Each path below is one point turned by a fixed rotation once a step. After each direction that follows a path, write how fast that rotation turns it, in degrees per step (0 if it stays still).
Each turn is a multiple of 5 degrees from 10 to 175, or 0.
Each row of a path follows its step; steps can be skipped.

step 0: -11.2, -8.0, -1.5, 5.7, 1.4, 48.0, 31.8, 57.2, -22.9, -2.1, -18.7, 10.1, -3.6, 16.9, -2.6, 11.9, -12.9, 5.8, -23.1, 26.0, -3.4, 31.6, -5.5, 41.2, -0.3, 10.5, 2.3, 3.8, 23.6, -6.4, 1.3, -6.5
step 1: 34.7, -2.2, 17.4, -11.2, -13.9, -18.7, -6.3, -29.0, 10.6, -26.7, -16.5, 12.3, 11.7, 43.0, 9.8, -23.2, -13.1, -28.5, 1.0, 16.6, 1.1, -37.6, 39.8, -17.6, -15.9, -8.1, 1.4, 1.7, 26.3, 4.2, -9.2, -23.1
step 4: 43.6, -20.9, 17.1, 0.4, -18.3, 15.9, 0.1, 21.9, 19.5, -1.0, -4.8, 34.4, -18.3, 62.5, -6.3, 12.4, -2.0, -36.5, -4.1, 2.0, -16.0, -10.1, -4.6, 8.4, -6.4, 1.8, 4.8, 13.2, -9.2, -7.6, -32.0, -9.0
step 5: -22.2, -2.8, -34.9, -31.7, 10.1, -28.8, 13.1, -11.2, -31.0, -25.0, 4.4, -7.4, 12.8, 14.8, 21.7, -2.6, -2.3, -1.8, -22.1, 2.0, 18.4, 1.8, 40.2, 16.2, -19.7, -11.4, -48.9, -24.4, 18.8, -5.3, 3.0, -0.7
step 6: -33.8, 21.5, 7.9, -6.6, 16.0, 0.6, -48.3, 16.1, 23.2, -13.6, -22.3, -11.9, 22.0, -11.3, -11.2, -20.4, 15.7, 8.1, -5.6, 19.3, -13.1, -16.9, -10.6, -18.7, -3.1, 41.8, 34.4, 24.3, 25.0, 11.7, -10.1, 7.4
step 7: 30.5, -7.8, -24.9, -0.8, -2.5, 17.6, -4.2, -3.9, -15.6, 4.5, 19.5, 18.4, -13.8, 35.9, -16.8, -0.4, 18.8, -48.9, -4.1, 10.5, -18.7, 24.2, -21.0, 27.1, 35.6, -3.6, 10.4, 17.8, -15.9, -17.4, 33.8, -3.4
step 8: -6.1, -21.7, 16.8, -35.0, 3.6, -12.1, 16.9, 47.6, -22.7, 5.4, -8.6, 6.3, 27.1, 16.7, -11.6, 3.9, -34.5, -2.1, -4.3, 2.1, 8.5, 6.5, 30.7, 10.4, -39.5, -19.8, -21.8, -0.7, 9.7, -13.1, -32.8, -17.4
step 10: -5.1, 16.6, -7.8, -21.7, 17.4, -1.2, -34.2, 22.4, -34.6, 1.7, 17.3, 1.6, -12.9, 8.7, 9.0, -0.6, 26.8, -31.6, -0.4, 23.5, 21.2, 13.7, -4.1, 15.2, -1.2, 37.8, 19.9, 12.9, -15.8, 28.0, 46.7, -15.5
step 11: 9.1, -18.4, 9.3, -9.6, -1.8, -11.0, -2.4, 20.0, 11.6, 11.6, 3.8, -11.6, 41.2, 10.3, -51.4, -21.9, -21.4, -31.4, -12.5, 2.2, -31.9, 19.6, 5.0, -5.9, -6.2, -28.3, 6.6, 6.5, 8.9, -48.4, -2.4, 9.7
step 12: 1.8, -13.7, -37.2, -17.4, 5.1, 18.3, 6.6, 6.4, -8.9, -25.4, -26.0, 32.5, -8.6, 29.7, 15.9, 17.3, 0.8, 22.3, -0.3, -8.6, -12.4, -12.7, -11.3, 30.2, 8.6, 0.9, -27.0, 24.1, 13.1, 14.6, -53.4, -13.2
Directions:
3.1, -4.4, -12.6, -3.2, -11.8, -4.1, -10.0, 12.2, 0.6, 0.8, 2.3, 4.4, -8.5, 4.0, 12.2, 15.0, 6.6, -0.6, 2.5, -13.2, 3.9, -1.5, 1.3, 0.0, 16.9, -6.8, -3.5, 3.7, 6.4, 2.1, 9.1, 4.9
140
14.2, -2.3, -9.9, 6.6, 12.5, -6.3, -3.2, 3.4, -6.0, -8.0, -6.0, 5.1, -10.9, -11.3, 0.6, -11.1, -1.5, 5.1, 2.3, 3.0, 0.1, -2.3, -6.7, 17.0, 2.5, 0.4, -6.6, -12.0, 5.0, -9.0, 5.5, -5.7
155
7.7, -0.5, 6.9, 2.9, -17.4, -10.7, -8.3, -4.8, -19.3, 1.8, 2.5, 4.9, -2.8, 1.0, -2.1, 5.7, -6.4, -10.4, -8.1, -2.8, -8.5, -8.1, 0.7, -2.3, -12.3, 1.0, 2.1, -5.1, -8.8, -8.4, 7.2, -3.9
115
5.3, 11.8, -2.1, -1.1, -0.6, 7.3, 1.0, 3.9, 3.2, 2.6, 2.8, 1.8, -16.1, 6.8, -1.3, 2.5, -15.8, 2.5, -3.5, 13.0, 0.4, 5.9, 7.1, -2.7, 10.3, 11.3, 19.8, -6.3, -1.9, 0.1, 7.8, 1.6
110
-3.8, 10.0, 1.5, 1.3, 9.7, -7.8, -6.0, -6.0, 0.9, -3.0, 1.8, 7.5, 11.4, -4.4, 22.7, 1.3, 3.4, 0.2, -6.1, -1.1, -2.1, -4.0, 10.6, -9.8, 8.0, 13.7, -4.0, -12.3, -2.3, 0.7, -4.5, -6.2
95
6.9, 17.7, 2.8, 14.8, -4.7, -8.8, 4.9, 19.8, -1.8, 1.9, -0.9, -3.7, -2.3, 0.9, -4.9, 1.9, 12.2, 0.1, -4.1, -4.7, 6.2, 5.6, 0.6, 3.0, -5.0, 11.2, -1.0, 3.9, -0.4, -1.9, -15.3, 4.0
175
